grid =
[[127 131 130 137 124 128 119 149 123 131 129 124 122 132 125]
 [127 131 122 137 124 124 122 132 136 126 129 124 119 132 115]
 [121 132 129 137 116 124 122 132 136 123 129 124 122 132 116]
 [127 127 129 137 124 124 122 132 136 132 129 124 122 132 125]
 [127 131 129 137 134 124 122 132 136 134 129 124 124 132 125]
 [127 131 129 156 119 145 116 132 136 126 129 124 115 132 118]
 [118 128 129 137 124 124 122 132 136 126 129 133 122 132 125]
 [127 127 131 137 124 130 122 132 138 120 129 124 122 132 125]
 [127 123 132 137 124 121 126 132 136 116 150 124 123 132 125]
 [128 126 129 137 124 124 122 132 136 126 129 124 122 132 125]
 [127 133 129 140 102 124 131 131 136 126 129 124 122 114 125]
 [127 131 129 130 124 115 124 132 136 126 129 124 122 132 125]
 [125 131 130 135 124 124 135 131 136 124 129 124 121 136 125]
 [127 131 129 137 124 124 122 132 136 126 129 124 122 132 127]]
Rows and columns are numbered from 1.
What is the largest entry? 156
What is the entry in row 1 and column 3? 130
What is the top-right entry? 125
The entry directly below the smallest entry: 124
What is the entry at row 2, column 3? 122
What is the entry at row 3, column 2? 132
The entry at row 1, column 1 -> 127
What is the entry at row 1, column 2? 131
The entry in row 2 and column 1 is 127
What is the entry just right of the largest entry? 119
What is the top entry of the column that holds the smallest entry? 124
The bottom-left entry: 127
The top entry of the column that holds the largest entry: 137
The entry directly below the largest entry: 137
The bottom-right entry -> 127
What is the entry just right of the smallest entry? 124
What is the entry directly below 150? 129
What is the smallest entry? 102
What is the entry just left of the smallest entry? 140
The entry directly above the smallest entry: 124

[[145 146 114 124 150 132]
 [143 143 115 123 148 131]
 [139 140 118 123 145 131]
 [116 117 138 133 111 126]
 [136 137 122 125 142 130]]
Find the smallest entry in the last row.
122
The third-last entry, reading row by row -> 125
The 1st entry in reading order is 145
The first entry in the row that holds the smallest entry: 116
The entry directly above the smallest entry -> 145
Find the second-last entry, reading row by row.
142
Find the entry just left of 126.
111
The second entry on the diagonal from the top-right corner -> 148
The entry just left of 118 -> 140
Find the 2nd entry, reading row by row.
146
The fifth-last entry, reading row by row: 137

[[118 115 131 115 132 135 158 125 132 111 123 124 134 121]
 [143 121 150 124 110 130 119 130 139 148 131 120 124 127]
 [142 118 150 131 109 133 121 134 138 144 134 120 124 128]
 [127 153 118 105 138 114 110 114 129 144 110 132 129 127]
 [117 123 142 108 127 125 122 119 130 137 128 123 137 117]]
What is the entry in the top-right corner? 121
The largest entry in the last column -> 128
The smallest entry: 105
The last entry, reading row by row -> 117
What is the entry directly below 148? 144
The maximum is 158
What is the bottom-left entry? 117
The entry directly below the smallest entry is 108
What is the top-left entry? 118
The last entry of the smallest entry's row is 127
The 3rd entry in reading order is 131
The entry just left of the largest entry: 135
The second entry, reading row by row is 115
What is the fourth entry in reading order? 115
The fifth-last entry, reading row by row: 137
The fifth entry in reading order: 132
The entry just left of 139: 130
The entry just left of the smallest entry: 118
The 3rd entry on the main diagonal: 150
The largest entry in the last row -> 142
What is the bottom entry of the column that holds the largest entry? 122
The entry just left of 111 is 132

Questions about the matrix below. Rows and columns are numbered from 1.
1) Which number is the entry in the bottom-right corner?
2) Which number is the entry at row 1, column 3?
3) Which number is the entry in the top-left corner?
4) Which number is the top-right entry?
5) Which number is the entry in row 2 and column 2?
[[113 101 122 126 124 147 115 130 107 144 134 117 115 134 123]
 [145 115 123 100 138 136 118 123 122 127 120 117 138 137 133]
 [121 124 121 144 112 107 137 112 105 131 142 123 111 112 139]
 [116 120 129 118 125 118 125 146 134 108 110 121 138 141 118]
 [113  98 122 121 106 108 128 125 124 148 113 120 136 124 139]
 [138 143 133 121 139 147 120 138 103 138 110 132 115 141 130]
 [141 114 141 144 120 145 119 114 128 123 125 144 125 128 132]
 [146 126 141 125 112 119 137 112 103 137 119 144 123 141 118]
 [146 139 140 128 134 125 122 143 122 148 136 121 111 138 141]
 [140 119 135 140 139 107 125 121 122 143 148 119 126 131 144]
 [146 114 121 100 106 111 123 124 133 140 145 117 129 124 132]
 [136 143 129 115 122 141 126 127 132 108 116 133 135 112 144]
 [125  98 125 132 111 121 115 146 134 111 148 125 118 126 130]]
1) 130
2) 122
3) 113
4) 123
5) 115

Questions about the array below. Counting starts at 1.
1) What is the entry in row 1 and column 3?
2) What is the entry in the top-left corner?
3) What is the entry at row 1, column 2?
4) What is the entry at row 2, column 2?
5) What is the entry in the bottom-right corner?
6) What is the entry in the top-right corner?
7) What is the entry in row 3 and column 1?
[[126, 121, 130, 124, 131, 102, 105, 152, 108, 113, 147, 122, 130, 145, 123, 145],
 [134, 119, 110, 138, 112, 144, 149, 140, 101, 112, 107, 112, 155, 154, 144, 125],
 [111, 137, 153, 127, 120, 114, 109, 114, 126, 132, 149, 120, 115, 118, 127, 116],
 [147, 132, 144, 109, 127, 105, 115, 128, 118, 152, 109, 101, 151, 139, 107, 128],
 [113, 124, 121, 109, 146, 106, 104, 136, 112, 153, 140, 121, 131, 107, 103, 134],
 [120, 129, 112, 135, 140, 114, 155, 154, 137, 110, 133, 116, 151, 104, 153, 137],
 [129, 140, 145, 142, 101, 145, 153, 151, 118, 155, 146, 128, 125, 140, 114, 126],
 [146, 138, 116, 109, 147, 141, 147, 103, 127, 140, 140, 116, 107, 113, 130, 130],
 [116, 139, 101, 126, 143, 119, 129, 118, 107, 155, 121, 138, 132, 131, 142, 115],
 [128, 120, 141, 150, 120, 149, 152, 148, 107, 107, 107, 114, 106, 133, 109, 104],
 [111, 102, 153, 120, 125, 142, 143, 113, 147, 102, 109, 130, 112, 151, 116, 102],
 [138, 146, 106, 155, 151, 149, 121, 136, 137, 116, 146, 114, 140, 152, 122, 138],
 [150, 128, 125, 127, 126, 116, 146, 140, 152, 106, 151, 150, 132, 150, 119, 152],
 [104, 146, 117, 121, 155, 114, 104, 145, 128, 137, 126, 153, 152, 138, 132, 119],
 [141, 145, 139, 102, 138, 139, 144, 150, 118, 152, 139, 144, 145, 106, 109, 150]]
1) 130
2) 126
3) 121
4) 119
5) 150
6) 145
7) 111

Read these off the grid that follows.
1) What is the entry in the bottom-right corner?
2) What is the 2nd smallest entry?
3) What is the first entry on the main diagonal?
4) What is the entry just right of 142?
5) What is the third entry on the main diagonal?
6) What is the entry just left of the smallest entry?
7) What is the top entry of the column that holds the largest entry?
8) What is the third smallest entry?
[[117 120 143 142 133 133 125 126 132 129 135 122]
 [111 126 126 133 140 144 130 135 139 117 131 130]
 [145 134 130 122 115 118 129 125 116 139 129 130]
 [116 122 131 135 136 134 126 128 136 123 129 125]
 [131 133 109 115 131 126 130 131 131 120 117 133]
 [141 135 113 114 122 118 129 128 123 128 118 132]
 [117 122 136 137 134 134 126 128 133 126 132 124]
 [129 138 141 131 121 148 137 138 119 136 150 139]
 [132 131 119 121 127 126 129 129 128 126 123 131]
 [147 135 124 118 116 115 129 125 117 137 124 131]]
1) 131
2) 111
3) 117
4) 133
5) 130
6) 133
7) 135
8) 113

Read these off the array that follows.
1) What is the second entry on the diagonal from the top-right corner?
2) What is the last entry of the largest entry's row?
3) What is the top-right entry?
4) What is the smallest entry in the last row?
5) What is the largest entry in the first row?
6) What is the smallest entry in the first column?
7) What is the entry in the bottom-left corner?
8) What is the 5th entry, reading row by row?
[[138 110 139 137]
 [142 140 140 104]
 [101 131 107 126]
 [139 139 138 104]
 [120 109 128 121]
 [134 145 126 143]
 [147 141 143 108]
 [144 140 142 105]
 [118 138 121 113]
 [137 139 136 105]
 [135 146 126 142]
 [133 103 140 119]
 [148 142 143 109]
 [128 139 129 107]]
1) 140
2) 109
3) 137
4) 107
5) 139
6) 101
7) 128
8) 142
